In the data rows, 128 means zero.
Here are some points:
[139 107 133 138  68  84 152 196 168 133 197 162  97  88  77 129]
[205  54 125 143 145 133 113 123 139 145 109  96 120 156 146 106]
[144 120  54  96 155 159 136  88 144 133 140 132 116 122 128 140]
[131 106 126 186 161 117  59 123 120 108  91 103 122 138 206 133]
[131 156 139 177 163 146 134  74  99 121  97  75 137 149 147 142]
[173 122 184 140 141 138 152 119 135 119 128 101 149 131 114 149]
[105 141 109 205 138  79 149 207  96  63  96 240 157  49 124 169]
[ 31 127 190  80  57 110 133 152 123 182 193 167 130  75  74 116]
[155 106 173 113 112 152 147 110 128 117 156 157 115  89  88 171]
[220  76  75 134 139 111 120 127 102 120 146 137 136 167 137  93]
[ 74 169 174  90 139 165 160  92 127 145 120 162  91 112 105 155]
[184 148 179 137 123 126 148 148 119 108 136 142 150 114 119 160]
[ 21  86 183 189  98 128  91 145 179  78 162 129 213 140 127 117]
[166 145 170  92 122 155 150 125 113 127 177 139 120  88  93 146]
[ 75  95 152 158 157 113 108  85 124 129 102  79 125 180 170 118]
[ 80  81 132 170 162 126  91 112 141 137  66  54 123 206 188 103]
[165 156 140 129  87 117 151 122 130  69 141 153 133 126 175 189]
[ 72 103 130 173 160 116 108 107 107 104  78  75 115 184 178 142]
[132 147  78 144 179 159 121  74  86 115 132 119  98 130 169 178]
[ 41  78  76 178  60 117 141 233 201 158 115 175 153 119 101  58]
[121 179 197 122 164 151 118 103 106 107 123 107 121 144 151 153]
[199 108  84  93 109 122 132 124 143 169 156 139 122 127 113  98]
[156 151  50 142 100 114 138 167 126  60  97 139 132 135  94 184]
[166 122  88 110  84 117 126 139 125  89 155 185 165  91 104 164]
[ 85 164 112  64  88 121 131 158 152 164 181 177 139  97  76 104]
[164 159 156 112 116 134 142 130 114 124 157 158 130 101 105 145]
[164 154 140 154 124 120 118 117 148 113  73  99 131 149 163 146]
[100 142 113 147 179 176 128  73  43  69 115 139  98 106 142 218]
[148 158 124 148 122 122 102  86 136 121 100 105 125 189 127 111]
[135 165  92 127 117 157 116 106 138 132  99  98 141 145 143 113]
[106 136 113  62 161 178 206 110 149 162 157 156 117 113 105  97]
[151  39 113 163 170 176  76 117 130 138  98  65  70 144 139  72]
[112 205  81 197 145 105 112 134  93  67 101 131 151 120 142 182]
[141  78 194 125 153 108 120 139 149 136  85 106 118 191 179 115]
[116  74 116 134 107  80  72 216 157 127 129 112 145 123  86 149]
[170  82 106  94 145 151 128 108 113 173 162 112  99 154 149 105]
[127 136 168  88 155 131 134 129 138 154 134 104 151 172 160  97]
[ 99  76 142 139 180 142 116  86 114 116  73  60 140 194 181 109]
[ 80 109 197 128 135 154 100 102 143 144 104  78 142 172 147 113]
[153 127 124 196 112  84 138 158  81  52 143 176 133 106 133 172]
[110 156 114 150 116  88 128 158 156 161 160 165 125  50 109  53]
[120 140 150 151 157 130 126 100 113 104  91  89 124 166 168 146]
[175 152 114 115 118 128 136 140  95 138 150 124 124 114 146 140]
[145 116 133 141  79  72 140 184 149 107 143 199 132  58  70 136]
[110  98  84 169 149 142 116  72 125  90  95  78 138 140 165 129]
[152 140 172 143  87 145 158 140 115  97 105 157 143 101 105 173]
[105 106 100 117 151 156 155 108 126 160  89  75 147 171 163 130]
[136 146 163 165 137 115 117  96 114 112 107  83 141 143 149 132]
[133  95  90 135  63  79 125 186 127 122  92 197 146  98  46 127]
[124 148 127 134 118 127 121 132 157 154 117  96 159 165 122 112]
[124  15 197 124 160 150 101  95 126 150 101  80 101 165 163 110]
[188  84  64 130 133 117 112 124 141 145 118 110 133 147 137  95]
[121 189  78 175  89  91 119 122  96 120  76 125 122 124 212 166]
[136 189  54  97 101 116 154 130  92 143 143 138 154 134 117 148]
[ 98 170 118  79 121 173 161  99 125 162 166 152 149  92  94 142]
[191 120 156 102 133 151 137 113 102 139 157 142 110 110 126 125]
[105 106 188 163 150 155 114  78 111 176 108  96 110 138 176 114]
[163 172 103 118 112 146 113 119 145 145 141 111 147 133 154 112]
[181  65  58  81 132 130 139 138 137 173 102 115 112 156 135  94]
[104 152 169 144 135 157 129 156 105  65 120 169 136 104 123 197]
[138 162 125 103 102 118 133 146 158 176 159 148 125 131 113  95]
[112 140 142 116  82  80 147 170 140 131 167 197 135  85  94 118]
[114 193 107 116 126 137 106 149 146  88 106 154 161 118 135 163]
[141  63  97 173  82  23 106 216 127 109 115 146 183 107 181 162]
[119 185  82 119  82 122 133 155 143 143 143 149 130 126  94 107]
[ 75  79 148 180 168 127 107  72 119 126  77  57 118 200 192 118]
[ 74  82 207 126 139 152 119 102 127 118 115 115 117 151 138 108]
[168 134 172 118 110 114 129 169 140 113 139 179 113  99 128 159]
[135 163  72 128 185 170 127  77  69 107 145 131  95 126 168 184]
[104 149 130 140 169 169 129  81  62  80 117 136 106 108 138 202]
[130  80 122 145  35  45 118 203 118 101 162 239 124  58  82 128]
[ 87 147 106 122  59 131 116 196 143 171 188 209 136  94  52 110]
[ 82 151 114  98  69  66 145 197 176 148 187 186 157  95  83  92]
[199 146 119 167 139 127 168 137 133  92 115 172 114 110 127 180]
16 more points follow, each with its number after it:
[115 175 130 182  85 142 153 108 160  75 205 155 106  54 109 146] 0
[187 108  86  94 134 158 123 108 136 151 134 111 130 150 123 118] 1
[187 105 165 117 156 159 108  94 109 117 129 157 136  58 122 130] 2
[157 163 122 100 116 141 155 108 111 159 152 148 134  87 134 115] 3
[126 194  62 104 114 110 147 154 151 152 128 146 148 132  86 112] 4
[146 176 131  81 142 154 173 116 117 154 181 167  84 108 141 160] 5
[143 196  93 139 125 150 124 109 146 117 126 141 158 135 130 137] 6
[107 172 119 139 107 128 118 138 167 150 112  89 170 168 120 117] 7
[123 157 143 135 176 115  87  90  93 108 111 101 130 132 153 170] 8
[108 173 111 150 109 122 122 142 150 129 105 100 164 156 121 132] 9
[152 141 151 112 157 175 137 114 120 116 138  67 117 137 129 144] 10
[ 76 179 105 157 185  98  95  69 107  33 141 104 143  72 109 140] 11
[139 163 190 115 110 135 137 154  65 148 140 132 113 118 174 140] 12
[143 132 154 122 128 183 113  86 129 140 120  97 129 161 151 146] 13
[110 179 142 140 189 112  87  89  86 106 108 103 138 120 148 192] 14
[ 75 185 109 101  75  85 144 201 159 143 150 153 146  95  79  65] 15
Which two of these numbered points are nearest to each point below, looking only along the 5 directions in which the first points spread most? Their numbers follow each, nearest first.
[ 71 158 107  97  73  93 147 187 175 177 175 185 144  90  73  83] > 15 4
[171 153 136 111 164 175 130 108 113 139 126 116 124 144 125 117] > 10 13
[127 188  71 126 126  93 143 145 181 144 130 141 126 103  81  61] > 4 15
[ 81 141  95 145 176 190 150  77  40  75 144 155  93  75 147 215] > 14 11
[142 126 174 138 153 149 110  94 131 151  90  91 132 173 152 117] > 13 10
[145 196  77 104 107 106 139 146 154 157 155 142 135 117 113  94] > 4 3
[155 143 106 123 181 188 149  98  64 120 136 126  95 112 141 188] > 10 8
[190 113 166 118 150 133 143 123 106 121 133 143 149  91 122 146] > 2 12
[201  79  97  92 155 136 122 134 131 156 151 102  94 160 136  93] > 1 10
[ 84 177 137 152  96 142 116 151 171  99  85 128 177 162 123 146] > 9 7
[ 61 187 126 120  99  53 142 133 128  67 125 126 151  43  68 145] > 0 11
[145 130 129  73 144 152 120 116 158 175 154 148 113 111 122 122] > 3 1
[114 123  92 187 185 145 114  73 120 114  84  78 155 172 136 140] > 8 14
[165 141  57 134 104 118 135 160 131  79 107 136 130 136  98 168] > 6 9
[ 51 173 198 150 147 146 128  94 105  76  76 114 142 143 132 164] > 14 11
[127 167 201 123 143 142 123 129 132 133 143 134 132 109 127 130] > 12 2
[ 60  88 208 145 169 143  79  93 148 150 125  70 130 150 155 121] > 13 10
[165 142 135 112 131 153 122 107 118 120 117 114 119 122 139 145] > 10 13
[191 120 150  95 126 152 139 115 105 137 163 150 108 106 123 134] > 2 3
[191 108 215 153 131 114 132 150 109 127 134 146 143 101 121 141] > 2 12
[116 149  99 134 101 114  94 121 140 169 141 100 129 159 133 104] > 7 9
[133 143 171 146 161 137 124 112 137 130  97  75 118 193 149 125] > 13 10
[ 37 182 152 149 165 154 105 118  81  92 132  53 136 155 146 151] > 14 11
[191  75  43 131 138 140 129 122 126 146 159 128 133 158 129  94] > 1 3
[115 158 161 115 140  73 110 134 112  53  91  75  99 180 187 136] > 8 14
[141 188 115 190 150 115 102  94  72  62 100 110 116 148 135 150] > 14 8
[121 190  69 104 114 121 140 124 186 144 145 131 140 141 118 111] > 4 6
[154 143 125 122 166 153 125 108 114 131 119 112 129 157 125 135] > 10 13
[198  84 103 109 122 146 109 119 144 163 145 108 116 137 128 101] > 1 3
[ 74 144  84 168 128 120 125 141 159 125  86 100 176 132  95 140] > 9 7
[138 106  96 200 143 132 153 123 108  84  69  94 100 162 204 145] > 8 14
[170  71  55  99 151 148 125 129 137 156 111  89 115 160  95 137] > 1 13
[134 165 179 100 129 147 127  98 129 145 137 121 116 141 121 106] > 10 12
[152 161 159 108 137 144 136 139 122 160 145 107 109 159 126 106] > 10 13
[ 79 114 138 183 163 121  99 102 121  85  64  51 115 199 179 129] > 8 14
[105 135 117 151 159 154 134 102  60  72 121 154 107  95 128 207] > 14 11
[135 185  69  99 115 132 137 148 156 155 128 128 151 138 123  90] > 4 6
[ 62 147 121  76  73  84 157 189 178 151 178 200 141  85  75  94] > 15 4
[141 162 112 142 123 134 112  86 124 112 116 120 119 164 119 132] > 6 8
[170 125  30  99 109 112 132 146 147 157 156 150 136 113 107 102] > 4 1
[150 175 119  83 142 171 134  97  99 145 169 142 105 101 120 148] > 5 3
[178 112 176 130 152 159 114 117  99 144 134 119 112 103 120 147] > 2 12
[ 98  87 185 173 159 163 108  57 122 180 100  84 108 145 176 107] > 13 10
[191 159 136 127 129 150 133 110  98 119 141 139  96  94 119 156] > 2 3
[ 98 150 126 151 126 105 134  95 146 134 126  49  98 157 122 111] > 7 9
[133 167  90 160  78 122 187 137 147 154 119 172 135  81 108 116] > 4 0
[ 58 178 101 105  67  72 149 180 182 142 121 155 164  96  85 110] > 15 4
[ 83 143   0 201 127 106 123 170 144  97  79 149 163 151  82 108] > 9 4
[ 94 120 210  93 123 145 117 130 137 129  90 155 155  99 147  82] > 12 13
[133 175 185 120 156 151 121 103 106 112 125 112 122 139 148 152] > 10 12
[196  83  72 127 131 139 108 112 135 147 120 107 116 154 146 102] > 1 13
[ 81 146 176 121 184 125 119  75 109 169 123  55 129 136 150 111] > 13 10
[ 92 196  84 192 144 109 123 147 124  80  94 135 106 125 136 184] > 11 14
[ 89  93  81 166 163  67 103 118 127 111  91  93 144 212 135 182] > 9 7
[169 186 111 114 131 152 129 152 135 143 162 149 114 105 102 149] > 3 5
[123 152 185 101 128 143 134 114 130 144 141 129 116 126 130 118] > 12 10
[167 163  99 139  89 124 156  86 111 117 109  81  90 120 135 143] > 6 10
[186 148 169 136 118 121 148 150 120 110 139 148 149 108 114 155] > 2 12
[ 90 198  62 121 157 155 182  84 114 121 148 165 100  79 103 174] > 6 5
[ 90 168  99 157 152 147 135 118  65  72 116 145 151  93 141 178] > 11 14
[130 181  46 138 100  98 115 148 167 156 120 127 156 147 133 111] > 4 9
[142 171 152  90 139 149 164 117 115 135 170 168  90 104 135 156] > 5 3
[106 170  99 177  83  63 162 205 106  73 125 196 143  54  82 168] > 0 15
[ 76 161 113  89  66  86 133 189 176 164 172 184 146  88  81  89] > 15 4
[ 82 186 122  72 141 189 140  93  87 159 159 125 118 102 123 132] > 5 3
[ 63 177 144 116 107  76 137 129 128  80 126 120 147  66  84 142] > 0 11
[ 74 158 118 101  82  89 146 181 166 181 185 201 134  83  66  78] > 15 4
[201  75  66 130 165 133 119 139 151 144 124 103 136 141 133 115] > 1 10
[138 166  84 107 154 180 159  94  60 100 152 152  93  87 128 186] > 5 6
[ 97 134  98  96  82  82 141 175 165 151 179 168 146 106  95  95] > 15 4
[136 144  67 125 106  90 130 175 188 127 115 127 153 158  75  90] > 4 7
[ 64 171  48 170 108  83  84 174 111  94 155 113 196 155  85  95] > 9 7
[180 110  20  98 110 109 131 150 146 159 163 155 131 110 109  99] > 4 1
[101 156 124 141 119 131 115 127 159 147 104  82 159 173 132 117] > 7 9
[106 198  99 197 141 109 132 150  92  39  95 144 141  97 136 190] > 11 14
[154  91  87 141 107  82 111 163 172 155 127 119 130 160 130  59] > 7 1
[150 172  98 114 118 146 130 122 130 145 145 122 139 121 149 130] > 6 3
[141 155 166 113 143 155 127 102 118 146 125 106 122 143 140 128] > 10 13
[141 112 131 191 130 102 106 169 127  94  85  77 115 166 168  97] > 9 7
[147 184 171 113 135 143 139 145 120 153 143 106 110 158 119 110] > 10 12
[ 95 166 128  95  86  71 155 155 187 142 127 142 171  91  92  98] > 15 4
[141 117 114 122  77  87 146 221 152 140 177 196 115  98  47 109] > 15 0
[ 50 112  74 180  69  42 136 215 195 123 117 169 183 118  90 100] > 15 9
[ 71 177  53 117 139 151 156 149  74 109 126 139 157  58 130 179] > 6 11
[132 140 160 134 145 128 121 122 138 129 110  90 118 186 148 145] > 13 10
[ 72 110 202 162 142  84 108 180 181 182 110 105 159 177 133 129] > 7 9
[ 92 197 131  76 127 172 127 101 112 162 171 159 121  80 121 117] > 5 3
[ 34  99 169 176 109 140 106 136 154  78 160 127 192 135 122 134] > 9 7
[ 68 121 178 111 150 165 133 103 136 142 123  93 136 142 139 136] > 13 10
[208  75  79 122 133 134 118 109 132 153 132 112 116 158 148 101] > 1 10
[159 132 129 128  86  89 158 172 117 106 165 196 123  58  66 142] > 0 3
[173  54  39  99 123 138 124 128 150 157 129 112 129 151 130  99] > 1 7
[ 83 116 126 201 174 113  99 105 105 114  64  60 136 200 181 124] > 8 14
